In the rows, zero is written as 128.
One turn sends every row of this set to another row. A few are shown first. Where does it send the rows asked after them?
Lud: [107 100 154 140 159 121 102 179 128  92 136 134 120 138 158 106]
dodak: [119 132 137 128 114 138 105 144 125 113 157 155 127  84 175 101]
Fime: [122 133 128 124 116 134 102 134 119 118 158 147 132  88 185 114]
fek: [106  94 144 146 151 115 112 175 122  92 137 129 126 145 163 106]
Vug: [135 128 176 138 100 161 148 119 132 108 122 126 146 128  95 150]
vez: [127 131 134 127 120 126  97 128 117 120 154 147 133  86 188 117]
nudit: [190 114 134 130 105 136 180 121 107 127 156 138 128 117 144 119]
girod: [122  88 131 156 130 146 119 146 118 164 154 120 155 144  92 148]
fes: [125  92 130 112 170 101  83 130  78 121 144 134 136 108 135 138]
Leno: [117 115 156 155 157 129 126 142 167 163  93 128 128 127 109 104]
nagev: [166 117 142 120 181  99 155 108 118 136  89 134 104 127 130 108]
tili: [125  87 153 140 156 112 136 149  92  83 103 133 149 138 113 153]
vebom: [135 153 152 114 140 150 103 101 152 110 114 140  94 117 121 109]
Firat: [121  96 120 114 161 102  74 131  83 121 148 128 129 111 143 146]
Midib: [190 122 136 130  98 131 168 124 113 130 151 145 124 114 154 125]
lodef: [189 111 139 132 161  99 158 119 122 137  88 140 110 121 125 118]
zuti: [135  78 149 144 128 143 128 143 105 157 162 120 158 146  85 151]
popup: [176 122 145 127 166  99 149 120 129 136  78 129 105 128 128 117]
pesag: [109 116 154 154 141 138 128 149 171 159 104 126 124 136 110 110]
sagap: [134  97 153 130 157 101 137 147  91  92 104 143 147 149 106 153]
masof: [125  80 137 151 129 142 116 149 114 161 155 120 151 137  87 153]
Biv: [167 126 124 118 142  95 120  97  94 119 155 128  81 144 116 116]
vome: [106 122 165 147 146 148 125 144 163 163 109 134 126 133 114 101]
dibu: [168 125 135 114 132 102 114  96 100 129 153 116  76 140 122 109]
ruki: [150 108 138 147 111 127 127 153 108 123 192 108 103 157 153  98]
bavo: [131  81 132 148 136 137 119 144 112 154 156 119 151 150  91 160]
nonaz: [112 121 157 149 145 141 124 147 163 164 100 126 130 135 111 108]
vevul: [198 124 131 130 102 126 169 118 119 121 149 142 129 117 144 130]
Duka: [191 130 137 137  95 131 165 123 117 130 152 147 133 109 159 120]
Zag: [180 120 143 124 166  98 158 108 134 142  87 135 107 130 131 113]
Ren: [138 128 168 133 109 159 139 124 123 103 114 133 152 127  91 149]
leme: [125  87 119 119 164 104  80 125  88 125 154 130 139 109 137 146]
lem: [132  85 119 124 162 111  82 123  79 136 155 131 136 116 135 154]
gif: [124 132 136 128 104 133 100 135 125 116 161 149 127  89 183 114]
dusur: [138 155 151 114 125 141 100  90 150 118 116 140 103 122 106 109]
zatom: [144 108 148 150 106 123 130 151 112 121 198 104 112 146 141 106]

girod moves to Leno
Ren moves to dusur
Now find these:
leme moves to masof
zatom moves to Lud
zuti moves to vome
bavo moves to pesag

One turn sends every row of this set to another row. A few are shown first. Where does it send the rows asked after them?
bas: [128 197 130 145 105 118 171  90 128 115 136  79  90 130 127 122  94  76
 141 108 195 115 162 116 113 183  86 115]
Vido: [142 166 102 135 123 167 156 155 104 113 110 107  91 132 199 126 199  95
 101 110 124 141 121 120 123 155 103  90]
Sanog: [138 152 148 104  79 114 136 156 178 137 140 134  94 111 140 125 194 115
 125 116 168  92 164  98 116 162  82 141]
Foru: [153 150 125 142 110  73 159 107 126  84 122  89  91 129 139 148 115 128
 112 128 166 108 123 113 133 150  99  84]
doka: [117 169 141 122  95 161 172 140 139  94 104  68 124 124 164  95 112 120
 154  77 143 134 140  87  63 203 119 139]
nafel: [151 151 134 143 128  80 151 123 128  85 126  98 108 133 139 155 116 122
 121 133 161 103 129 118 136 157 113  74]
baloz: [143 194 128 153 122 108 176 114 127 108 136  86  85 117 127 133  94  74
 125 117 180 124 176 101 130 189  90 132]
nula: [143 143 138 103  83 166 141 120 173 143 142 136  86 146 158  95 161 112
 133 107 176 137 181 128 105 209  54 155]
Filiv: [157 152 117 159 132 131 175  83 131  90 123  93 109 172 163 107  94 126
 114 136 189 145 159 141 106 190  91  98]
Nabi: [120 163 146 119  96 153 174 145 152  84 103  68 131 136 172  96 114 119
 151  95 139 139 155  89  70 206 129 144]
Mupaf: [141 168 118 138 118 164 152 169 103 117 117 100  95 140 206 129 187  90
  91 109 132 139 136 124 130 142 105  92]
Vela: [138 142 133 119  89 162 148 123 179 144 135 126  88 150 164  92 161 102
 127 102 176 136 197 130  90 192  57 166]
Dek: [136 155 148  99 100 124 136 149 164 136 150 133  86 110 123 119 207 101
 129 111 171  99 166 107 117 177  86 142]
rur: [142 106 130 102  97 131 125 128 169 119 125 144 113 169 180 119 183 156
 124 111 159 125 148 141  97 160  79 113]
reze: [176 167 138 132 130 152 153 151 143 129 118  78  94 154 205 103 166  94
  94  83 130 163 120 143 104 196 118 123]
mame: [126 148 142 101  86 112 127 162 170 139 147 130  97 115 145 142 185 102
 135 100 154  95 171 100 115 154  84 140]
suris: [ 98 149 149 129  84 161 165 168 120  62  79  91 108 111 162 118 126 110
 146 119 125 113 157  88 108 165  95 121]
sok: [147 168 127 156 100 167 153 166 154 119 116  94  84 152 155 102 169  55
  96 108 122 153 144  99 116 164 138 121]
ronu: [147 179 121 151 108 175 151 160 153 117 127  93  88 140 148 100 182  59
  99 110 123 140 132  93 105 168 139 116]
tel: [158 143 117 157 115 131 170  81 137  95 140  78  96 167 158 110  89 119
 121 134 186 134 155 144 114 190  86  83]
dira: [139 199 133 150 111 113 173 100 129 121 139  80  84 129 132 135  98  86
 131 121 198 123 159  93 132 181  93 120]
Lelar: [163 137 122 104  95 171 148 115 161 128 145 138  94 147 147  91 177 105
 133 105 177 137 176 140  99 202  57 153]
ritiz: [120 146 141 130 110 163 180 156 126  90 101  57 134 116 205 101 137 145
 151 108 155 102 146 131  79 182  95  93]
piv: [130 159 132 146 113  69 159 103 122 100 118  89  86 130 134 140 117 121
 134 122 163  90 122 115 122 152 104  86]
sak: [ 97 145 144 138  85 160 165 164 127  67  74  81 103 107 150 116 134 112
 148 114 125 101 138  90  95 173  93 110]
Gog: [124 148 159 122 114 154 173 163 128  80 102  59 136 117 214 109 134 143
 142 113 149 102 152 135  87 188  92 103]
Nit: [157 142 110 159 108 123 175  77 134  96 125  85 106 168 159 106  92 123
 135 129 182 115 142 151 101 172  85  87]
paga: [183 166 133 135 133 168 155 145 146 129 117  83  89 134 197  87 169  91
 100  86 126 156 118 146 101 197 110 116]
vugu: [146 110 112  93  84 129 136 125 165 115 146 143 112 154 175 112 187 159
 118 118 158 121 156 134  99 168  79 112]
kan: [158 109 113 100 104 127 141 129 154 118 143 148 106 153 160 111 205 154
 128 123 155 112 144 130 102 163  87 120]

Vido moves to ritiz
nula moves to dira
Now find these:
Mupaf moves to Gog
bas moves to Dek
Filiv moves to Vela

One turn sends every row of this set to another row. A few are shown first. Where does it send the rows asked after them?
Gup: [132 108 118 117 151 164 102 108 140 136 194  92 115 148 111 108 114 142
 166 127 133 101 147 195 154 130 116 143 148 176 137]
lokug: [ 63 107  84 120 113 145 108 101 146 112 201  98 138 142 106 150  93 162
 166 138 135  62 134 205 130 135 110 135 127 238  99]
kire: [127 102 117 120 145 159 101 106 139 139 191  89 121 154 116 115 117 143
 175 128 134 114 138 199 152 130 125 139 153 174 137]
vaka: [ 82  92 129 130 151 162 104 135 129 135 174  92 105 164  88 144 107 226
 147 152  99  84 146 107 161 129 113 144 109 244  97]
rom: [ 57  89 150 128 168 173 111 170 133 133 152  92 123 123 111 135 121 191
 120 135 163 102 146  84 116  76 105 133  98 193  84]
pab: [ 60 109  89 120 124 159 114 101 146 122 215 101 123 139 101 137  96 162
 141 140 129  44 148 204 141 133 103 136 113 235 101]
zase: [ 79 106 138 109 154 159 108  69 139 127 216  94 178 108 111 113  93 141
 145 125 125  86 159  75 105  64 104 134 128 142 124]
zuliv: [ 53  85 147 133 163 166 109 174 131 133 151  87 125 128 116 139 125 191
 125 135 165 109 142  85 120  75 113 125  94 197  82]
temo: [127 107 121 121 161 174 104 104 138 144 199  93 109 154 111 110 120 141
 155 130 134  96 150 199 163 131 117 139 138 173 140]
limet: [ 82 105 142 106 149 153 103  70 139 121 207  95 184 107 112 117  91 148
 158 123 125  94 150  72  98  68 107 139 137 145 124]
nor: [ 60  91 119 116 145 141 108 138 138 105 182  83 115 120 116 139  97 170
 174 139 123  70 144  58  77 103 114 128 108 132 102]
Dor: [ 73 100 137 116 156 159 107  62 136 133 217  91 181 117 116 118  95 144
 145 127 129  88 157  73 113  64 106 121 120 142 128]
Gipi: [ 82  89 129 129 146 160 101 135 127 130 166  91 111 161  89 146 106 227
 156 153  96  89 140 105 155 132 114 150 115 247  96]
Rori: [ 64  97 122 116 151 150 109 138 139 109 190  82 110 118 110 138 101 165
 168 139 121  62 152  55  83 107 109 125 101 132 102]
lom: [ 74  97 135 112 144 146 100  63 136 124 208  90 189 115 119 124  94 144
 163 123 131 102 144  71  99  67 112 128 132 148 125]
gezus: [ 61  95 153 122 162 169 111 176 131 122 144  92 124 119 112 131 117 191
 127 135 158 105 143  86 113  76 107 144 108 199  81]
rov: [ 65 110  90 113 117 155 110 105 146 113 208 102 131 135 100 140  94 163
 153 137 128  52 144 207 131 134 108 145 128 241  94]
lubu: [ 66 104 123 136 175 169 100  45 142 137 203  94 193 140  95 128 127 139
 145 135 133  89 152 175 119  79 115 102  99 202 123]
nilog: [121  97 114 127 160 165 107  99 139 147 203  87 115 162 115 115 122 144
 158 131 142 104 147 197 165 123 122 128 131 169 139]
Roked: [ 51  85 116 122 148 141 108 132 141 116 187  78 116 129 115 146 105 167
 171 142 127  71 146  57  88 103 115 108  97 132 101]
Lirug: [ 55 100  86 125 125 151 118  97 146 128 216  95 128 149 103 152 103 160
 144 141 137  50 146 203 148 130 109 122 110 232  99]
lel: [ 61  93 150 124 156 164 107 175 133 123 140  90 129 123 116 141 120 197
 139 136 160 115 135  86 109  75 114 141 111 199  82]
keso: [ 54  91 117 118 154 148 114 134 140 117 189  81 110 124 114 141 102 164
 164 140 125  61 154  57  88 103 113 117  95 130 106]
nesot: [ 70 103 121 131 163 157  91  46 143 125 188  92 203 138 101 141 119 141
 169 132 135 112 138 174 108  80 123 113 118 208 117]
rilub: [ 77 121 133 120 180 185 104  49 140 132 207  98 184 127  86 112 124 140
 132 132 122  76 167 173 114  79 103 124 105 203 120]
Mar: [ 57  96  82 126 114 145 107  96 147 123 205  96 136 144 108 156 100 161
 155 142 142  63 136 205 144 132 115 121 117 235 100]
sumoz: [ 57  81 148 129 159 159 106 171 134 126 144  86 129 130 117 148 122 192
 138 138 165 119 131  88 115  75 117 127 103 196  83]
gul: [ 78  87 127 133 155 158 103 134 126 139 170  88 107 170  91 151 110 225
 147 151 102  85 141 105 164 133 115 139 106 247 100]
tate: [ 56  86 117 118 145 138 106 135 141 112 181  80 118 126 120 146 100 168
 178 138 126  76 140  57  82 103 117 119 104 134 105]
mas: [ 71  91 135 118 150 148 105  62 139 133 211  88 189 119 120 126  94 145
 155 126 138 100 146  72 110  65 112 114 122 141 127]
geluk: [ 80  82 124 135 152 155 100 131 130 139 166  89 110 172  92 154 109 226
 158 153 102  93 138 108 163 132 120 136 110 249 100]
pivav: [ 85 127 133 115 171 177  98  60 141 118 195 103 189 114  85 107 110 144
 153 128 112  82 158 175  98  84 106 145 122 210 116]
Lepa: [ 80  87 128 129 146 153 100 134 130 131 168  90 112 166  91 151 106 227
 160 152 101  95 136 108 153 131 119 146 116 249  98]
sesi: [123  97 114 124 149 157  98 101 141 144 194  86 122 162 117 121 123 148
 171 131 144 111 138 199 161 129 126 127 141 174 137]
Manu: [ 84 118 129 115 158 163  91  56 141 111 183  98 201 120  94 126 111 142
 174 131 121 106 140 178  93  83 116 137 135 213 115]

nilog moves to temo
limet moves to lom
Now find these:
Gipi moves to Lepa
Manu moves to nesot
tate moves to Roked
Mar moves to Lirug

One turn sends every row of this set to another row. A few are shown first. Where does it send the rows asked after them?
ded: [154 124 124  69 151 117 127 105 108 114  92  76 153  75 153 190 123 117]
tef: [145 127 144  90 110 129 108 151  82 110 135  87 120  75 157 203 131 141]
rer: [154 128 125  80 141 130 123 100 124 119  89  74 156  71 152 184 117 107]
tos: [185 121 124  98 146 115 110 161 104 127 115  84 142  80 133 186 113 125]
sopi: [177 117 121  93 151 108 114 152  95 120 120  85 145  80 132 189 112 134]
tep: [184 120 130 101 143 126 117 167 102 133 123  87 149  90 130 183 119 130]
Keme: [109 130  91  90 143 137 156 110 116 117 118 146  85 153 138 140 118 122]
dod: [ 80 131  86 110 128 133 128 109 145 111 101 166 124 125 143 132 107 130]
zov: [106 173  86 102 128 131 110 110 164 109 113 122 110 127 146 114 102 160]
ret: [141 116 134 101  99 162  97 136  93 111 116  95 140  86 114 181 149 170]
fif: [156 121 158 105 112 132 104 152  93 108 137  92 135  80 159 195 124 127]
Zuvu: [ 91 131 100 100 164 132 114 100 142  90 143  93 102 124 159 117  94 155]
vasif: [102 169  90  89 127 118 108  96 160 121 113 128  97 121 148 119 101 153]
Bakez: [ 98 176  95 110 125 120 115 105 155 121 112 113 104 111 155 110 100 163]
sigiv: [ 75 131  86 108 134 120 115 106 136 115  96 153 114 126 132 130  91 144]
Nofut: [143 136 118  68 142 139 124 103 127 128  96  76 166  77 155 182 128 108]
guk: [184 122 122  94 155 115 105 162 108 121 128  83 144  78 137 179 107 130]
kikan: [138 115 126 103  91 154 114 125  92 108 116  89 139 103 100 176 131 183]
putup: [108 116 112 106 171 127  96 101 138  80 147  99 106 106 156 113 105 152]
Pof: [139 112 148  87 104 137  96 165  93 112 140  96 127  88 159 198 122 137]
tam: [101 177  98 100 127 124 113 106 156 129 124 125 109 125 145 110 102 155]
gop: [ 84 135  83 110 134 114 127 105 149 127  96 160 132 123 138 136 101 129]
zop: [118 135  87  97 129 157 146 110 131 113 113 153  96 155 147 140 131 113]
rud: [125 131 102  79 137 141 145 110 121 122 115 152  88 158 149 144 130 115]
tila: [171 129 120  76 136 138 116 114 123 118  86  79 163  78 154 182 138 118]
kedem: [179 117 128  91 151 120 102 163 102 128 112  86 144  82 131 183 105 130]
Div: [ 93 120 102 114 174 130 100 111 149  88 137 106 105 122 160 122 100 142]
Nise: [ 99 123 114 108 168 139  95 112 142  88 137  95 120 119 160 109  96 163]
kigo: [100 129  96 116 158 151 102 113 152  87 134 100 123 120 158 104 100 154]
Nif: [100 178  97  95 130 124 109 105 161 117 119 124 107 128 154 114  98 161]
sepup: [124 131  97  92 152 149 144 123 109 118 101 142  79 156 145 150 130 120]
Leluz: [142 127 126  97 106 153 106 127  93 119 121  92 152  87 100 181 134 176]
Vifo: [137 117 131  87 110 139 108 137  83 116 123  86 120  89 108 188 144 180]
nilim: [ 82 130  93 122 129 115 130 102 137 122 101 157 122 130 142 135  95 133]
zipev: [146 120 145  95 106 130 107 161  87 113 134 106 117  82 152 205 124 126]
Rusa: [121 136  99  93 140 137 146 121 119 109 114 145  76 151 144 127 129 116]
gutar: [ 85 134  86 123 133 117 127  98 140 128 109 164 117 120 132 143 108 136]
Kefik: [141 121 149 103 107 132 101 155  89 107 138  95 121  74 153 199 125 130]
Tipo: [ 84 127  88 107 129 120 127 110 139 122 104 164 124 129 136 132  97 137]
muti: [ 96 179  96 103 115 121 109 109 151 117 121 122 110 123 146 114 106 167]
dite: [150 119 156  87 100 127  99 156  93 113 133  96 118  78 151 194 123 130]
kaze: [152 124 121  71 124 135 129 107 119 125  84  79 161  76 161 191 123 123]
zeto: [185 126 124  86 148 115 110 159 101 116 118  90 150  93 133 181 108 122]
zit: [134 117 128 101  97 155 110 133  92 125 122  89 122  89  96 178 141 172]

Bakez moves to Pof
Kefik moves to Tipo
Now find these:
putup moves to kikan
rer moves to Nise
Div moves to Leluz
nilim moves to kedem
vasif moves to fif
zop moves to ded
tef moves to dod
Keme moves to tila
muti moves to zipev

One turn sends every row of this set to another row. A few are shown first. Where does it send the rows asked after them?
pudu: [101 133 165 113 159 108 137 138 121 129 122 181 170 161 119 128 106 141
 132 153 146]
Lomeg: [130 125 128 141 149 159 170 159 126 105 159 172 104 148 160 131 111 124
 179 150 145]
Nuba: [101 160 155 136 170 130 151 169 109 113  91 160 133  78 178 125 132 161
 113 169 143]
kefug: [120 154  94 119 153 121 141 160 126 120 116 148 144  92 132 141 155 101
 161 103 115]
bimar: [128 148 152 154 176 144 178 161 117 110 130 169 192 140 123 117 101 130
 162 117 123]
papul: [115 161 167 151 112 173 149 154 113 145 158 117 145 100 155 114  88 120
 136 116  92]
peme: [134 180 160 126 142 188 131 133 131 154 156 138 127 172 134  99 101 134
 113 159 141]
kolom: [136 201 105  90 151 136 138 184 152 125 122 139 146 119 153 149 146 131
 118 162 141]
fike: [125 142 138 109 186 133 134 114 149 122 154 125 130  83  96 115 152 151
 162 144 151]
gal: [ 70 152 111 117 136 133 171 116 165 137 117 171 113 125 139 132 153 126
 137 146 127]
Zil: [126 129 169 129 179 172 131 162 128 146 139 107 142 136 120 105 137  99
 101 103 152]
dila: [134 156 122 107 106 189 159 139 148 154 141 154 168 132 109 118  96 115
 116 138 161]
rep: [140 198 147 113 146 185 128 149 134 144 148 127 133 172 131 120 116 135
 112 158 141]
vafa: [149 159 165 118 170 158 159 135 107 125 128 121  88  88 122 124  99 158
 103 157 176]
vadaf: [ 99 165 140 101 128 160 119 111 111 102 153 153 136 111 177 138  96 109
 134 173 160]
nulug: [102 163 115 153 150 110 182 140 151 115  98 148 122 113 148 143  80 102
 108 131 165]
kunik: [135 167 170 143 179 123 190 149 121 166 139 151 128  79 113 128 121 168
 130 137 168]
lalil: [116 129 132 119 161 228 166 147 120 114 146 143 132 121 150 121 156 109
 143 128 153]
pezif: [121 149 103 128 103 154 174 163 129 145  86 141 105 117 153 127 110 127
 117 116 123]
kem: [127 178 142 127 139 142 147 144 171 157 156 115 139  53 120 126 150 121
 151 138 145]
Lipip: [146 169 169 149 177 129 194 151 127 154 128 157 149  84 105 125 122 167
 131 130 151]
Futo: [ 87 161 157 152 179 178 118 127 124  85 125 146 150 119 160 106 132 128
 148 174 147]
nimi: [109 147 150 127 159 129 165 185 111 115 103 163 126  80 172 135 132 163
 100 167 148]
lil: [105 165 137  74 168 149 169  90 127 149 163 139 137 104 144 138 144 140
 109 113 142]
sikik: [150 170 146 127 145 150 160 120 127 108 118 129  84 112 146 116  87 149
  93 153 179]
tiv: [140 145 127 122 117 142 165 193 114 128  87 144 103 103 151 122 109 125
 103 133 129]
Nevuf: [114 151 155 153 125 180 153 154  99 146 151 138 150 118 167 120  72 118
 125 114 101]
Vafar: [112 135 144 146 169 156 164 160 131 104 129 165 194 145 131 120 102 114
 159 123 115]
mut: [134 184 107  96 146 132 142 182 155 116 122 142 148 104 159 158 156 114
 119 150 145]
gela: [ 79 144 166 161 138 157 144 119 100 157 122 145 163  88 124 136 101 100
 121 108 139]
dutev: [ 91 150 108 107 163 126 162 135 120 128 124 133 152 101 123 141 149 118
 159  89 106]
lak: [122 129 149 106 153 128 170 128 158 126 138 115 152  88 147 105  82 144
  79 123 163]
dugiv: [111 147 154 100 190 120 144 104 142  93 154 122 136  96 106 106 130 155
 131 139 153]
ripi: [ 90 169 162 146 184 178 116 112 130  93 139 143 151 132 146 108 128 105
 150 166 147]
fel: [123 187 138 134 131 151 148 145 162 149 162 114 138  47 124 127 136 122
 143 138 124]
Sokat: [123 126 171 161 165 109 126 164 122 127 159 125 107 138 153 118  92 107
 141 126 137]

nulug moves to gal
dugiv moves to sikik
Lipip moves to Nuba
Now find these:
fike moves to vafa
lalil moves to Zil
nimi moves to mut
ripi moves to peme
dila moves to gela
rep moves to papul

